Rows are one point carried round by a steady rotation, each followed by how many steps it has turned.
The counts run from 0 to 203.
[127 123 124 140 148 111 116 207 140  97 113 109 169 185 144 108  90 100
 177  95 126 118  94 109 139 165 166 160 130 114 144 160 133 119 154 139
 130 154 139 177 163 144  81 110 102 126 134 136  95 125 104 147 130 135
 172 124 115 147 120 166 122]
72
[105 135 152  89 148 105 110 147 115  69 147 109 133 166 181 103 139 105
 156 155 172 132 128  99 132 212 112 134 136 143 136 155 130 162 135 133
 117 120 139 141 190 127 114 119 109  89 142 145 122 118 123 151 114 108
 176 140 107 157 122 150 110]
49
[ 83 124 152 124 134 133 132 153 152 127 107 127 155 176 138 133  94  85
 207 127  96  84 133  85 146 163 130 180 116 126 169 102 109 137 138 104
 129 105 146 143 166 121  97 109  94 129 101 129 103 109 104 144  91 127
 147 149  78 164 109 163 116]
143
[ 99  92 111 129 134 126 116 144 126  72 124 129 112 156 151  61 162 117
 158 186 150  98 137 129 119 155 131 112  97  69 159 141 134 164 157 159
 100 155 113 143 152 118 133 121 123 159  66 107  91 129 113 141  81 126
 138 121  88 135 138 148 107]
27
[ 75 113 124 138 173 109 111 130 119 119 112 137 123 171 122 119 101 131
 209 122 118 100 175  81 164 152 128 131 108 112 153 113 107 124 183 123
 143 116 156 109 174 124 141 123 128 150 122 117 130 147 127 122  90 143
 149 136  62 163 117 177 116]
196
[115 115 150 154 155 115 144 150 116  88 154 104 128 140 153  67 111 106
 169 146 124  91 145 147 102 176 159 145 103  83 145 148 173 168 143 155
 140 146  89 176 148 132 117 109 102 146  84 129 117  99 124 154 106 120
 153  84 149 120 131 139 107]
186
[ 88 112 126 121 123 140 104 135 155  92 108 144 112 160 134 118 149 123
 192 113 135  62 121 123 118 159 129 160 114  86 155 111 153 152 166 134
 128 147 156 138 145 124 139 138 113 167  72 126 103 148 127 126  87 131
 134 149  62 160 110 172 114]
140
[ 75 135 153 142 144 156 152 151 163 141 105 122 130 153 169 111 111 121
 207 117 107  85 147 153 149 182 107 176 117 160 157 142 142 136 157 126
 148 126 127 131 157  87 124  94  75 129 107 141 113  99 151 106  92 151
 153 127 125 141  99 158 137]
146
[106 116 148 137 148  65 145 145 132 126 179 118 146 123 135 129 149  84
 152 123 125  90 115 114 138 185 151 156 120  93 164 139 172 150 118 132
 126 108 134 178 175  84  92 144 111 122  81 103 139  85  73 141 102 121
 148 144 119 144 112 141 142]
7
[ 99 175 134 116 154 132  95 136 102  97 136 137 129 149 180 115 124 105
 132 152 143 122 155 122 149 181 103 116 127  83 182 136 117 145 110 112
 145 121 129 165 177 120 102 110  97  87 125 139 123 120 109 123 127  96
 154 130  66 181 124 173 109]
103
[ 93 127 136 151 141 144 151 153 140 139 111 120 146 139 171 100 102 124
 209 118 105  95 138 157 162 183  89 167 105 158 165 132 141 127 162 131
 137 131 129 131 157  92 133 118  85 133 114 133 116 101 145  87 105 172
 155 126 132 142 112 158 139]
147
[151  95 104 151 167 123 115 161 105  87 147 112 136 139 130  74 150 104
 156 150 143 102 135 156 120 159 161 117  89  72 177 160 149 157 104 153
 127 128 108 147 138 102 131 123 110 180  80 110 137 126 127 114  89 118
 110 126  73 115 118 165 129]
134
[ 94 141 146 119 158  94 126 188 146 109 125 157 105 181 161 111 152 149
 140 110 150 114 146 121 153 155 116 132 175 124 144 171 164 127 180 152
 154 147 132 169 186 105 121  96  97 121  93 110 100 122 135 102 102 166
 139 127 120 154 106 150 112]
122
[ 88 136 144 167 117 137 119 143 129  92 116 151 149 141 164  94 147 115
 142 148 129 100 134 160 141 160 123  85 122 122 153 163 129 149 157 153
 135 195 166 144 164  53 119 130  81 104 100 136  99  92 133 125 110 127
 182 127 124 147 135 155 109]
98
[ 81 114 133 147 141 118 156 174 106 107 104 129 154 161 140 120 133 110
 232 142 115 118 160 120 135 189 149 135  78 163 137 120 135 136 154 142
 124 104 135  85 148 107 126 115  94 155 131 132 125 114 146 133  90 151
 142 115 116 151 117 156  93]
91
[134 137  75 143 163 101 138 167  79 122 143 142 104 111 160 143 111 121
 172 153 140 101 128 145 143 198 105 115  60 101 154 155 147 143 107 134
 133  93 117 141 145 159 106 122 150 160 118 139 128 102 138 132 114 146
 153 133  92 178  96 177 117]
109
[102 114 128 117 161  71 121 172 132 126 157 149 123 135 153 130 120 142
 181  88 150  98 130 100 168 159 102 150 145 106 158 154 142 122 189 144
 147 121 126 171 177  93 129 128 109 129  86 102 128 130 125  82 112 184
 120 142 102 155  92 157 147]
12
[120 116 115 161 195 112 129 176 121 104 113  90 144 173 128  81  94 140
 195  92 113 119 137 129 144 168 144 148 118 121 134 168 140 115 180 129
 162 151 137 143 156 126 126 106 124 144 152 134 134 132 154 109 134 153
 186 134 114 118 124 154 146]
18
[104 116 116 131 152  95 109 191 124 119 134 134 122 169 147  89 110 161
 173  88 134 112 131 107 159 162  91 148 152 110 151 161 138 101 186 125
 140 153 124 179 178 122 114 104 120 128 107 113  99 142 123  88 132 177
 165 139 119 153 122 159 132]
124
[ 85 116 114 153 156 105 112 132 118  71 158  99 161 150 141  74 138 135
 168 152 139 127 108 137 169 181 101  73 107 107 155 157 142 132 142 135
 131 157 162 124 182  85 144 143 112  90 145 144 134 130 145 136 126 109
 190 142 106 147 127 160 164]
154
[ 90 124  81 162 133  87 155 165 109  85 134 121 125 131 151 117 131 112
 171 160 138  93  91 152 124 205 140 120  74 101 129 156 173 155 144 147
 112 128 133 133 143 149  90 148 161 145 122 141 117  87 114 166 125 136
 183 136 145 155 130 147 121]
2
[ 92 101 120 165 149  65 166 143 110 108 148 122 127 131 124 142 140  84
 171 132 113  96 114 131 145 189 166 135  80 118 126 151 160 166 153 138
 133 127 157 136 152 114 112 144 137 153 112 131 126  88 120 172 102 119
 168 126 124 126 117 148 127]
114
[113 104 132 159 148  98 150 134 108 115 170 145 125 105 138 119 156  98
 157 110 118  82 104 150 112 196 145 138  94  77 154 139 194 149 124 130
 135 114 152 183 133 107 112 152 124 160  56 123 120 117 107 142 114 114
 138 141 119 138 123 163 125]
5
[104 166 103 126 179 137 112 140 118  90 133 115 118 136 183 115 123 137
 169 145 170 111 133 147 142 193  85 137 119 109 159 149 152 145 134 130
 132  97  95 133 159 150 117 133 125 111 141 141 148  99 150 116 130 146
 179 168  90 151 101 148 166]
106
[ 90 107 112 136 137 106 107 154 144  66 130  98 137 166 128  99 147  97
 162 179 157  88 115 117 132 129 158 136 108  79 157 139 134 166 164 165
  94 131 113 124 152 124 111 138 119 156 105 108 125 108  96 158  65 122
 136 138  68 143 104 156 139]
137
[160 104 113 149 174 129 124 187 123  84 135  76 150 156 133  59 146 103
 154 133 132 125 138 159 111 183 154 137 111 119 150 180 138 145 102 134
 130 147 102 158 151  85 135  93 108 157 111 116 121 128 118 118  88 109
 144 128  89  95 127 162 136]
23
[111 147 120 141 160 124 140 158  89  90 144 154  95 116 171 134 126 129
 179 139 166  88 136 137  88 188 116 134 100 129 117 144 179 165 149 152
 124 112 113 152 152 135 113 137 124 137 108 128 107 104 159 133  87 172
 161 140 106 171 104 157  84]
163
[ 80 146 158 131 136 128 143 155 159 141 114 117 146 180 154 142  97  97
 192 134  98  91 162 111 146 165 135 180 117 142 167 110 129 139 131 116
 139 105 130 139 169 117 105  90  85 128 103 137 107 103 113 148  89 123
 139 117  97 167 101 167 102]
144
[120 140 121 178 155  99 158 164 105 119 147 132  99 132 141 127  99 129
 152 158 129  86 144 140 129 172 116 116 103 128 142 143 159 145 100 121
 137 128 106 174 164 128  73 108 150 120 106 129 108  60 120 155  93 133
 187 142 110 169 116 142  88]
56
[109 180 139 130 170 135  94 141 129  99 138 129 132 163 194 122 132 115
 130 146 150 119 161 154 144 187  95 120 142  95 177 146 152 153 110 125
 152 107 119 157 172 126 109 106 109  99 126 142 130  98 139 125 131 101
 163 137  79 170 111 165 129]
104
[ 87  97  98 140 160 103 103 122 130 113 154 123 110 161 111  83 124 145
 191 166 128  81 152 101 163 149  98 117  93  84 173 112 121 133 157 121
 116 118 124 125 172 145 143 130 147 154  94 112 136 142 120 130  74 135
 143 138  73 160 108 157 149]
84
[118 122 136 149 152 106 150 162 114  93 150  86 151 163 145  71 110  97
 176 146 121 110 124 138 111 178 169 151  94  87 154 142 157 157 126 147
 126 136  96 172 150 147 111  98 107 138 108 141 118 103 113 163 118 107
 157  92 145 133 131 135 110]
185
[ 71 138 138 142 139 132 117 144 157 113 121 125 135 186 147 113 125 114
 176 152 114  84 147 107 123 139 130 148 108  91 176  91 149 144 133 110
 126 105 123 140 166 139  92 111 110 120  98 133 105  90  96 161  82 120
 155 140  79 184 111 159 112]
32
[119 123  85 120 153 106 129 200 123 100 102 140 119 186 163  98 140 131
 166 118 145 124 105 132 137 189 129 111 102  87 147 175 160 119 158 150
 141 148 152 153 158 168 123  95 119 160 101 145  91 148 144 131 139 138
 141 108 123 154 120 179 112]
180
[123 134 124 115 165 121  92 131  95  76 161 139 132 139 170  92 170 121
 158 129 147 131 132 123 115 213 106  82  99  92 147 144 160 141 112 130
 137 114 156 147 170 122 145 127 112 123 114 143 121 159 146 137 139  89
 148 123  76 173 132 169 111]
157
[104 114 138 149 143 130 153 179 112 123 114 144 143 134 149 113 148 110
 219 140 124 117 158 134 119 194 140 131  66 167 134 135 135 138 134 146
 129 122 152 107 148  93 127 125  80 160 112 133 110 118 144 112  90 154
 127 106 119 158 118 162  80]
92
[105 117 124 169 107 122 123 171 132 100 131 125 170 139 145  99 114 101
 172 161 127 108 104 135 154 154 137 109 103 164 163 152 110 127 116 139
 114 168 155 142 158  56 100 120  79 109 127 131  88  81 105 134  86 134
 180 119 125 152 133 154 102]
96
[ 86 120 109 143 145  97 105 120 108  81 153 109 155 150 152  73 151 145
 167 162 146 127 119 118 159 194 103  72 102  96 150 147 132 146 144 134
 125 140 166 125 181 104 147 134 115 104 141 140 132 140 144 142 135  96
 175 121 104 162 133 156 144]
155
[103 179 124 120 177 147 104 134 126  93 131 120 118 151 193 118 142 131
 144 142 161 115 142 155 139 190  95 136 131  95 170 154 163 151 109 123
 151 102 106 146 173 138 118 112 113 103 133 146 151  99 147 119 133 122
 170 154  85 168  90 157 144]
105
[ 92 121 109 175 155  66 174 155 122  95 155 105 133 123 114 141 125  97
 181 132 122  80  90 144 143 193 157 126  89 126 133 151 166 150 137 139
 125 120 145 138 148 115 101 143 154 152 120 137 135  80 120 177  95 122
 173 157 126 127 111 149 155]
113
